A single turn carries every row of the set below to another of its rows. Some are shown first; where does it send the rows asked next?
meziv: [-19  26   5   1  12  23 -10  26   0 -23  -6 -10   7 -10 -14  -9  -3   9
  -7 -19  17  24 -17   7]
ter: [ -7  14 -12  -6  23  21 -12  36  13 -13 -28  -6   0   9 -17   9   1  26
 -10  -6  13 -18   7 -18]
Dobe: [  5  12  -4 -32   5  -1 -24  26 -12 -11 -33  10  -8  17 -32   0 -10  11
 -22 -21   2  -3  30  -7]
selop: [ -7  15 -11  -7  25  22 -11  38  13 -13 -28  -6  -1   7 -15  10   1  25
 -12  -6  13 -17   5 -14]
zipi: [ -5  22 -17 -38  -7   9 -17  52 -10 -50   0  39  -8  14 -15  18  10 -13
 -18   0  18  12   1  -1]
busan: [ 12   9  -7   2   5  52   2  46   1 -24   5   4  -1  28 -12  10   0   8
   2  -4  37  -6  39   7]
vefe: [  6  19 -22 -23   1  31  -3  58   0 -40   5  30 -15  30 -10  22   7   3
 -16   6  29  -9  20   3]
bur: [-12  31 -20 -34   8  18 -17  16 -14 -21   5  25 -14   5 -28  13  22 -17
  17   1   3  10 -11   2]
sukup: [  5  14 -10 -33   1  -6 -18  22 -20 -14 -25   6 -12   1 -19   6 -23  -1
 -28 -19   6  -7  30   5]
Pezo: [ 15  11  -5   3   5  49   7  45  -3 -28   4   4   0  26 -10  13  -1   8
   1  -4  38  -9  38   7]
dobab: [  1  13 -21 -23  -6  32  -9  53   1 -37   3  30 -13  41 -20  15  15   5
  -8   6  28  -6  25  -7]
lumi: [  0  10 -10 -34  -2  -3 -27  19 -17  -9 -27   7 -12  11 -27  -2 -16  -1
 -23 -19   4  -1  34  -2]
bek: [  5  16  -7 -36  14   6 -30  37  -6 -10 -26   9 -15   9 -26   0 -16   7
 -29 -21   0  -2  25   5]
Tufez: [-12  29   3 -16   3  13  -8  26 -18 -37   0  11  11 -10 -17  -7  -4  -9
 -10 -20  14  40 -19   5]
Megis: [ 16  18  10 -10  14  38   9  18 -27 -22  16   9   5   2  -3  11   0 -20
  17 -14  28   7  27  18]
Kis: [ -3  19 -16 -36 -13   2  -9  45 -18 -52  -6  39  -3  17 -16  20  12 -11
 -15   1  20   8   3  -7]
Venaf: [-13  26   4 -14  -4   6  -2  18 -23 -39  -6  11  16  -5 -22  -6  -2  -7
  -5 -19  16  37 -14  -2]
nur: [ 12  15   1 -13   9  56  -5  25 -12 -16  23  -2   1   9 -13   6   7 -11
  16 -18  32  17  23  19]
Mel: [  8  10   9 -10   6  37   2  10 -25 -17  13   8   9  16 -16   2  10 -20
  26 -13  27  12  32   6]
Lerob: [-19  25   3 -18  -2  13 -13  23 -16 -34  -2  11  11  -1 -25 -12   2  -9
  -5 -19  14  43 -15  -1]
zitok: [ 11  10   4  -8   0  47   2  14 -21 -19  14   0   9  18 -21   7  12  -6
  24 -16  33  14  29   6]
depu: [ -3  36 -19 -32  11  12  -5  18 -21 -28   5  25 -13  -6 -18  22  13 -16
  10   1   3   3 -15   9]
Nebil: [ -9  17 -17 -38 -13   8 -19  46 -12 -47  -4  40  -6  23 -22  14  17 -12
 -12   1  18  14   5  -9]
lif: [  1  15 -11 -38   5   4 -29  28 -10  -8 -20   6 -18   3 -22  -1 -20  -3
 -28 -19   3  -1  29   9]
vip: [ 11   8  -6   4   3  50   4  41  -2 -25   3   3   1  31 -14  10   2   8
   4  -4  37  -6  40   3]
dol: [ 19  17   5  -8   6  45  12  20 -24 -25  17  -1   8   4  -8  17   3  -8
  16 -18  34   8  22  16]
Pav: [ -6  29 -18 -29   2   7  -2   6 -26 -27  -2  26  -8   5 -26  19  21 -14
  17   1   5   2  -9  -3]
vimug: [-22  20   7   3   3  18 -10  18  -4 -21 -13 -10  12   0 -23 -13   4  12
   1 -18  18  24 -12  -5]
kosa: [ 11  18  -5 -32  10  -3 -15  31 -16 -18 -31  10  -9   5 -21   7 -19  10
 -30 -21   3  -9  26   3]
Sig: [  8  16   8 -14  16  48  -8  22 -15 -14  21   9   0   8 -10   1   6 -22
  19 -13  24  17  29  19]
pepa: [-15  24   7   6   5  12   2  18 -10 -27 -12 -10  14 -10 -15  -4  -3  12
  -4 -19  18  17 -15   1]
geko: [  7  15 -20 -20  -8  23   5  48  -8 -44  -2  31  -7  35 -14  23  10   6
 -10   6  30 -14  26  -8]
ruf: [ -6  15 -11  -6  24  19  -9  34  11 -13 -29  -6   1   8 -16  11   1  26
 -13  -6  14 -19   4 -16]

lif moves to sukup
ruf moves to ter
kosa moves to Dobe
Now these:
vimug moves to meziv
Megis moves to Mel
zitok moves to nur
vip moves to busan
Venaf moves to Lerob
geko moves to dobab
Nebil moves to zipi
depu moves to Pav

A single turn carries every row of the set below to another of its rows. Some are shown first; where does it send the rows asked next?
Puna: [ -1  10  41  36   8  -6  16  30  21 -13  38   7   3  -6]
zepu: [  7   9  12  19  25  13   9  24 -14 -19  27 -23 -20 -14]
zano: [  6  -9  25  29  22 -27 -10   6   9 -17  11  16   7 -17]
zufis: [-28   2   7  21  -1   0  13   8 -11 -13   9   0  -6  -3]
nimu: [ 13  11 -10  16  23  12  15  -1 -10 -21  22  -2 -10  -1]
sisu: [ 40  10  42  13  28   6  13  10   5 -15  26  -1   2 -11]
keker: [ 11  -6  42 -10  13 -17  25   3  28  -7  15   5   8   0]
Lalos: [  5  15  25  25  -4  -1 -22  21  -7 -12   9 -12 -13 -11]
Giz: [  6  -9  32  -1  17   1   0  20  -8  -8  29 -23  22  -1]
Vegu: [-29  16  28  11  31 -12   6  13  22 -13  -1   2   5   1]
Sur: [ 14  33   4  15   5  -8  23  14  20  -2  41   0   2 -11]
tul: [ 14   8  35  16 -15  -6  15   6  10  -6   4   4  16 -29]
tinaf: [ 27   5  36   0   8 -25  11  -4 -13 -12  15 -15   5  -7]
Vodul: [ 35  12  27  15  10 -21   8   9  33 -13  10 -13  -5   1]
varu: [-13  23  18  22  21 -13  -8  10 -11 -37  22   7  -9 -10]
Vapi: [-12 -13  40  10   9  -8  12  25  -1 -22  19 -11  15  11]
baf: [  0  22  22  10  16  -2  29  15  40 -12   2  -3  15   7]
rig: [ -8  21  20  39  -6   1  25  19   7  -8   6  -4 -17 -15]
lov: [ -2   7  34   2  18 -18   6   6  24 -15 -10 -24  20  -6]
zamo: [-10   0  35   4   4  -8  -7  15  17 -43   2   1   2   0]
kune: [  4  14  10  34  17 -11  20  -4  15   2  23   6 -25 -26]
Zuda: [ -7  17  53  11  19 -16  -7   8  10 -19  10 -14 -17 -21]
fazed: [ 25  -3   4  14  32   1  14  11 -15  -9  18 -15 -16  -8]
kofek: [  9   2  39  22  30  -8 -14  35  -4  -5  18  -5   2   2]
Vupu: [ -8  14  22   9  18   1  15  13  21 -39  18 -22 -14  16]
Guv: [ 11  13  -2  10  17  14  17  14 -11   2  19 -13 -15 -24]
mikaz: [ 10   0  -3  19  26   2  32  -1  19 -21  29  -2  16 -17]
firif: [ -8  24  14 -16   9   6  10   0  23  -9  13 -21   2 -24]
valub: [ -6  11  15   2  16   9  10  -1 -27  -1  24 -15 -13 -11]
zon: [  2  34  20  11  14   1   5  12  26  -7   8  26 -13 -10]
Mubok: [  7 -13   9   4  26 -15  20   8  23  -4  23   4  28 -12]
tuzo: [ 16   7   6  10  21   4   8   9  -4 -12  40 -36  -2  -7]
bor: [  2   2  12 -14  32 -14   3  -3  11  -5   5   3  -5  14]
Dezi: [-18  10  11   8   6 -14   7  11  44 -11  22   3   0 -18]
Dele: [ 30   6  18  18  31  -7  17   1  15 -10   8  -2  11 -38]
Zufet: [-26   5   7  17  -5   0  20  12  12 -23   9   3  13 -23]

baf moves to lov
keker moves to zamo
Now these:
nimu moves to tuzo
mikaz moves to Giz
Vodul moves to Zuda
zepu moves to Guv
kune moves to sisu
Vupu moves to firif
Zufet moves to Mubok
Puna moves to tul
varu moves to Sur
rig moves to Dele

A single turn carries every row of the set below to another of its rows. Some are shown first; where does it send the rows asked next?
zotap: [-13  -4  -2 -16  -7   8  -5   8 -34  19   2  -3 -19 -14  -6 -13  -1]
kek: [  2  -3  -7   4  -3 -40  -3 -11  17   3  -3   7 -10   4  -3   3  -7]
dazo: [  7  -9 -12  10   3 -35 -12  -4  22   8  -5   7  -6  10  -8  -3  -3]
bot: [-28 -13   4  -9 -13  -9   1  -2 -13   8  -5 -21  18   5  -2  -3 -17]
Gelan: [  6  -9 -14  13  -4 -32  -9  -6  22   4  -4  -2 -13   2  -5  -4  -5]
netus: [-4 22  6 10 -8 -3 26 -2 13  0 -6 10  1 -3 -2 24 -8]
Tof: [-12 -23  -6 -15  -2  11  10   8   1  -8  -8 -20  15 -13   9 -15  21]
dobuf: [ 14   4 -18   0   3  25  13  16 -10  17   2  -8  -5 -17  12 -15  17]
rup: [ -1   1  13   5  10 -14  -3 -18   4   7  27 -25  11  -5  -4  -3  -1]
nobe: [ 12  -4   8  -9  -9  -4  -6  -2   6  -3   5  21 -14  17  13  17  29]
ruzug: [  8   2  17  -3   8  10   2   6 -29  -9   3  -2  19  11 -14 -29  -3]
git: [ -8   0  19  -1   0 -15   0  -9  -9   5  19 -30  10 -12  -1  -4  -4]
sobu: [-22   8 -34   1  -4  -8 -20 -12  11  10   7  -1  11  12  -4  13  -1]
sefa: [ 23  -5   5 -22  13  11  -9   3 -19   5 -16  10  11  24   3   5  17]
Fozuz: [-16  -7  -1 -14  -9   1  -5   9 -29  13   4  -7 -21 -13  -8 -16  -1]
Pize: [ 20   0   6  -9  -8  -6   0  -5   8  -7   3  21 -14  15  15  12  29]
dak: [-11 -16   4 -13   4  12  16   7   2 -11 -11 -18  11 -15  12 -15  25]
Vivi: [ -9   2  22  -7   1  -1  -8  -1  -6   4  16  19 -24 -13   3  17  -5]
Ribof: [ 15   2 -22  -1  -2  24  11  15 -13  18  -2  -1  -6 -10  18 -12  18]
zud: [ 11  14 -30  18   4  13  -6  17   3   8  -9  17   6   4  13   5 -11]
nipal: [ 14  11 -11   2 -14   5  23   3   1  -8  -7  17   1  17 -12 -18  25]
nisu: [  3  15 -29  16   5  12  -9  13   2   7  -7  17   6   2  20  12  -8]
diguz: [ 17   3   5  -5 -11  -7  -7  -4   8  -5   5  24 -18  19  14  13  22]
gos: [ 17 -11   4 -25  10   8  -6   2 -21   2 -19   9  11  25  -2   1  17]
Labe: [ -8   7  21  -1  -5  -7 -10  -2  -5   0  13  17 -23 -12   5  16  -9]
nerek: [-11   8  19  -2  -4  -1 -10  -6  -6   3  16  13 -22 -12   3  17  -5]
zefeb: [ 20  -7   6 -26   6   7 -11   3 -19  -1 -15  10  16  25  -1   8  18]
fov: [ 17  -9   0   8  18   1  -1  16  13 -13 -29  18  -1 -10   3  -6  -3]
kesa: [-10  -7  -2 -14 -10   3  -5   8 -26  18   3  -1 -23 -13  -2 -17  -3]
Dunem: [-20   8 -37  -2   1  -7 -17 -11   4  10   8  -4   8  13  -8  12   1]
kaban: [  1  -4  10  13  10  -7  -2 -11  -3   8  23 -28  15 -11  -6  -5  -7]
ruk: [-29 -10   2 -11 -16 -14   6   6 -12   1 -12 -11   7   3   0   4 -21]
kode: [-12  -2  -1 -20  19  15 -10 -16  -8  11   2 -15  26  -1 -11  14  11]
bepog: [ -7  -2  -5 -25  19  15 -14 -14 -13  12   4 -16  20  -2 -11  13  15]
neve: [-23   6 -30  -3  -1  -7 -25 -10   4   9   8  -1   8   7  -7  12  -1]
fuzim: [ -6  20  10   3  -5 -10  22  -4  13   1  -8  12  10  -1  -4  22 -12]
zonug: [ 15  12 -14  -1 -10   2  27  -3  10  -6   1  17  10  13 -12 -14  24]
lote: [ 20  -5  -3   6  22   1   9   7  14 -13 -25  26   4   0   3  -3   6]
leruf: [  8  -1   9  -3   9  13   5  22 -26  -9  -1  -5  16   6  -9 -31   6]
Rofe: [ 17   9 -16   7  -7   5  22  11  18  -7  -6  18  -4  13 -12 -12  20]
tak: [  2  17 -30  20   8  11  -7  14  -4   8  -6  14   6   3  15   4  -8]
nite: [ -5  16   0  10  -9  -8  16  -6  22   7  -5   5   2  -2  -7  23 -20]
Ziri: [ 13   7 -19   4  -1  24   9  13 -12  21   0  -4  -5 -17  17 -17  16]
Mev: [ -5 -22  -2  -9   6  16  13   5  -4  -8  -9 -10  22  -4   4 -20  27]
mopa: [ 17 -12  -2   6  22   5  -2  14  12  -8 -27  16  11 -10   2  -5   3]
ludos: [ -4   0  -5 -22  17  15 -10 -17 -10   9   4 -17  25   3 -11  17  11]
tigu: [  8  -4   2   0   7   6   1  11 -26  -7   4   0  23  13 -16 -30  -3]
kiku: [-32  -8   6 -17 -16 -17   5   1 -11   1 -12 -13   8   9   0  -2 -10]

gos moves to zud
zotap moves to sefa
Rofe moves to kek
Now these:
netus moves to rup
kaban moves to dak
Ziri moves to nobe

